0: [ 0.99  1.54 -0.80 -0.43 -0.95  0.05  0.70 -1.53  1.39  0.30 -1.11  0.58
  1.68 -0.70 -1.23 -1.35  0.43 -1.71 -0.56 -0.15 -0.03  1.22  1.11 -0.29
  0.85]
1: [-0.68 -0.96 -0.25  0.26  1.42 -0.23 -1.25  0.83 -1.67  0.02  1.67  1.00
 -1.11  1.25  0.58  0.46 -0.40  1.49 -0.84  1.11 -1.56  0.66  0.14 -0.57
 -1.37]
2: [ 1.12  0.01 -1.64 -0.57 -0.81 -1.20 -0.27  0.28  1.39  1.69 -0.42 -0.95
  0.56 -1.39  0.86 -1.21  0.99 -0.74 -0.15 -1.54  1.50  0.11  0.42  1.24
  0.72]
3: [-1.38  0.29  1.14  0.82 -0.67  0.89 -1.52 -0.56 -1.12  0.02  1.67  0.58
  0.70  0.14 -0.95  1.57 -0.26 -0.46 -0.15  1.24 -0.86 -1.70  0.42 -1.27
  1.41]
4: [ 0.99  1.26  0.03 -0.16 -0.67  0.75  1.67 -1.53 -0.98 -0.53 -1.39  1.41
  1.54 -0.42  1.14 -0.24  0.16 -1.15 -1.68 -0.84 -1.28  0.25  0.56  0.68
  0.44]
5: [ 1.12  0.43 -0.80 -1.55  0.17 -0.37  0.98 -0.56  0.55  0.86 -0.98 -1.09
  1.54 -1.25  1.69 -0.10  1.27 -0.74 -1.68 -1.40  0.25 -0.45  1.39  0.68
  0.02]
6: [ 1.54 -0.27 -1.22 -1.55  0.72 -1.48 -0.83  0.42 -0.56  1.00  0.83 -0.67
 -0.13 -1.11  1.69  0.60  1.13 -0.04 -0.98 -1.68  0.11  1.22  0.28  1.38
 -0.40]
7: [ 0.01  1.12  1.42  0.68  0.17  1.44  1.67 -0.97  0.97 -1.51 -0.56  1.27
 -0.13  0.55 -1.64 -0.79 -1.10 -0.46  0.27  0.83 -0.72 -1.28 -0.28 -1.41
  0.44]
8: [ 1.40  0.71  0.45 -1.13 -0.81  0.05 -0.41 -1.39 -0.70  1.13  1.53  0.58
  0.29 -0.98  0.02 -1.21  0.99 -0.60 -1.54 -1.68 -0.31 -0.17  1.25  1.65
  0.85]
9: [ 1.12  1.68  0.03 -0.16 -0.53  0.47 -1.11 -1.53  1.25  0.16 -1.67  1.00
  1.54 -0.28  0.44 -1.35  0.30 -1.29 -0.98 -0.42 -0.86 -0.73  1.39  0.68
  0.85]
10: [-0.40 -1.52 -0.11  0.12  0.31 -0.78 -1.25  1.53 -0.98  0.86  1.67 -1.65
 -1.38 -0.28  1.14 -1.07  0.57  0.93  0.69 -0.01  1.22  1.36 -0.83  0.40
 -0.54]
11: [ 0.15  0.85 -1.08 -0.85 -0.39 -0.64  0.98 -1.25 -0.98 -0.26  1.25  1.55
  1.68  0.41  1.42  0.32 -0.12  0.66 -1.68 -0.70 -1.56 -1.42  1.11  0.54
  0.02]
12: [ 0.43  1.12 -0.25 -0.85 -1.50  0.47  1.67 -1.25  1.52  1.00 -0.56 -1.09
  1.40 -1.39  0.30 -0.10  0.71 -1.71 -0.01 -0.98  1.22 -0.73 -0.42  0.12
  0.85]
13: [ 0.15 -1.10 -0.94 -1.27  0.03 -1.76 -1.39  1.11 -0.56  1.27  1.39 -1.51
 -0.27 -0.84  1.69 -0.37  1.55  0.66  0.97 -0.15  0.39  0.25  0.56  0.82
 -0.68]

[-0.27  0.99 -0.94  0.40 -0.67  1.30  0.28 -1.25 -0.14  0.86  1.11 -1.37
  0.70  0.14 -0.81  1.29  0.57 -0.46 -1.54 -0.01 -1.14 -1.70  1.67 -0.57
  1.55] -> 3
[-1.52 -1.24  0.31  0.82 -1.36  0.61 -0.41  1.11  1.25  0.44 -0.28 -0.81
 -1.66 -0.70 -0.95  1.02  0.02 -0.18  1.66  0.13  1.50  1.36 -0.56 -1.13
  0.58] -> 10
[-0.13  1.26  0.73  0.40 -1.09  0.47  1.53 -1.67  0.27 -0.26 -1.25  0.86
  1.68  0.00 -0.67  1.43 -0.40 -0.87 -1.54  0.13 -1.00 -1.42  1.11 -0.57
  0.99] -> 4
[ 0.01  0.99  1.56  0.68  0.44  1.16 -0.27 -0.70  0.55 -1.23 -1.53  1.13
 -0.97  0.28 -1.64  1.71 -1.37 -0.18  0.13  0.83 -0.86  1.36 -0.56 -0.43
 -1.09] -> 7
[ 0.29 -0.96 -1.36 -0.30 -0.11 -0.92 -1.52  1.11 -1.67  1.27  1.67 -0.53
 -1.24  0.00  1.55  0.46  1.41  0.93 -0.70 -0.42  0.67 -1.14  0.83  0.54
  0.16] -> 13
[-0.13  1.12  1.70  0.96 -0.39  0.75  1.26 -0.83  0.13 -1.23  1.53  1.41
 -0.69  0.28 -1.09 -1.35 -1.51 -0.32 -0.56  0.41 -1.00  0.66  0.00 -1.68
  0.58] -> 7
[-0.13 -0.96  0.86  0.40  1.56 -0.64 -0.69  1.39 -0.42 -1.23 -1.11  1.00
 -1.52  1.11  0.58  0.74 -1.37  1.63  0.27 -0.01 -0.31  1.22 -1.67  0.12
 -0.81] -> 1
[-0.27  0.43 -0.67 -0.43 -1.64  0.47 -1.52 -0.56  0.00  1.13 -0.98 -0.12
 -0.83 -1.25  0.72  1.29  1.41 -1.43  1.52 -1.12  0.95  0.25  1.67  0.12
  0.85] -> 2
[-0.40  0.43 -0.67  0.26  1.14  0.89  1.40 -0.28  0.83 -1.65  0.00  1.55
 -0.55  1.25 -1.37  1.71 -1.51  0.52 -0.15  0.13 -1.00  0.66 -1.25 -1.13
 -0.81] -> 7
[ 0.29  1.26 -0.67  0.68  0.58  1.03  1.67 -0.83  0.41 -1.51 -1.67  1.55
 -0.27  0.97 -1.23  1.43 -0.96  0.10 -0.01  0.83 -0.58 -1.14 -0.42 -1.41
 -0.12] -> 7
[-0.27  0.57 -0.80 -0.57  1.00 -0.23  0.00 -1.11 -1.26 -0.67  0.41  1.41
  1.68  1.53  1.14 -1.49 -0.96  0.79 -1.40  0.69 -1.70  1.22  0.14 -0.43
  0.30] -> 11
[-0.82 -0.27 -0.53  0.96  1.56  0.19  0.84 -0.14  0.41 -1.65 -1.25  0.72
  1.40  1.25 -0.39 -0.65 -1.51  0.52  0.13  1.66 -0.03  1.08 -1.39 -1.13
 -0.95] -> 7
[ 0.01 -0.54  1.28  0.40  0.86 -0.37 -1.66  1.11  0.69 -0.95 -1.53  0.16
 -1.38  0.55 -0.67 -0.37 -1.10  0.93  1.66 -0.15  1.36  1.50 -1.25  0.26
 -0.81] -> 10
[-1.66 -0.96  1.28  1.37 -0.25  0.61 -1.11  0.83  0.55 -0.53 -1.39 -0.67
  0.29  0.41 -0.39  1.71 -0.12  1.07  0.97  1.52 -0.03 -1.56 -1.25 -0.85
  0.16] -> 3
